500 stands for zero in the data rows.
Some points:
np.array([999, 581, 470, 710, 543, 569, 637, 663])
np.array([904, 584, 485, 824, 560, 559, 689, 695])
np.array([0, 514, 567, 134, 445, 471, 397, 454])
np.array([466, 464, 250, 456, 375, 470, 198, 396])
np.array([233, 515, 281, 387, 380, 501, 198, 429])
np.array([926, 588, 507, 839, 576, 573, 776, 765])
np.array([858, 705, 614, 712, 608, 536, 732, 658])
np.array([650, 669, 679, 621, 607, 578, 838, 719])
np.array([873, 548, 513, 637, 553, 540, 699, 601])
np.array([676, 447, 672, 625, 551, 511, 613, 557])
np.array([999, 545, 558, 799, 596, 569, 778, 653])
np.array([786, 748, 556, 663, 511, 504, 432, 559])
np.array([165, 438, 572, 238, 539, 429, 505, 327])
np.array([78, 444, 172, 261, 386, 534, 473, 574])
np.array([205, 495, 418, 341, 381, 436, 0, 273])
np.array([310, 356, 457, 318, 495, 437, 309, 314])
np.array([781, 729, 661, 672, 564, 539, 724, 667])
np.array([999, 424, 651, 821, 596, 564, 845, 677])
np.array([398, 495, 535, 532, 526, 512, 700, 620])
np.array([653, 555, 623, 573, 557, 542, 840, 616])
np.array([881, 628, 515, 748, 529, 527, 509, 597])
np.array([0, 496, 622, 231, 485, 477, 507, 452])
np.array([183, 235, 321, 157, 443, 381, 0, 98])
np.array([447, 437, 525, 435, 464, 461, 421, 413])
np.array([0, 281, 407, 106, 418, 482, 382, 443])
np.array([376, 404, 608, 351, 553, 467, 600, 387])
np.array([676, 491, 590, 527, 517, 480, 566, 461])
np.array([184, 570, 391, 422, 424, 465, 227, 466])
np.array([32, 519, 638, 247, 440, 450, 296, 324])
np.array([823, 504, 532, 714, 557, 542, 627, 603])
np.array([608, 467, 364, 495, 397, 475, 141, 340])
np.array([999, 558, 560, 846, 572, 535, 802, 710])
np.array([263, 240, 442, 473, 486, 500, 488, 564])
np.array([453, 680, 660, 458, 570, 525, 832, 560])
np.array([892, 516, 478, 686, 536, 535, 584, 589])
np.array([166, 322, 241, 214, 327, 401, 11, 103])
np.array([247, 309, 364, 229, 434, 425, 175, 174])
These points spread out most along one direction. For each point below, how far along it does it lie, from 0 to 99? 50 is the average, and the first point above lies past it.
np.array([904, 584, 485, 824, 560, 559, 689, 695]) -> 69
np.array([676, 447, 672, 625, 551, 511, 613, 557]) -> 58
np.array([263, 240, 442, 473, 486, 500, 488, 564]) -> 43
np.array([165, 438, 572, 238, 539, 429, 505, 327]) -> 37
np.array([233, 515, 281, 387, 380, 501, 198, 429]) -> 35
np.array([0, 514, 567, 134, 445, 471, 397, 454]) -> 31
np.array([0, 281, 407, 106, 418, 482, 382, 443]) -> 28
np.array([926, 588, 507, 839, 576, 573, 776, 765]) -> 72
np.array([650, 669, 679, 621, 607, 578, 838, 719]) -> 64
np.array([398, 495, 535, 532, 526, 512, 700, 620]) -> 52
np.array([447, 437, 525, 435, 464, 461, 421, 413]) -> 45
np.array([823, 504, 532, 714, 557, 542, 627, 603]) -> 63
np.array([78, 444, 172, 261, 386, 534, 473, 574]) -> 35
np.array([608, 467, 364, 495, 397, 475, 141, 340]) -> 44
np.array([376, 404, 608, 351, 553, 467, 600, 387]) -> 45
np.array([999, 545, 558, 799, 596, 569, 778, 653]) -> 72
np.array([453, 680, 660, 458, 570, 525, 832, 560]) -> 56
np.array([32, 519, 638, 247, 440, 450, 296, 324]) -> 31
np.array([892, 516, 478, 686, 536, 535, 584, 589]) -> 63
np.array([205, 495, 418, 341, 381, 436, 0, 273]) -> 30
np.array([466, 464, 250, 456, 375, 470, 198, 396]) -> 41
np.array([310, 356, 457, 318, 495, 437, 309, 314]) -> 37
np.array([999, 581, 470, 710, 543, 569, 637, 663]) -> 68
np.array([166, 322, 241, 214, 327, 401, 11, 103]) -> 23
np.array([247, 309, 364, 229, 434, 425, 175, 174]) -> 30
np.array([786, 748, 556, 663, 511, 504, 432, 559]) -> 60
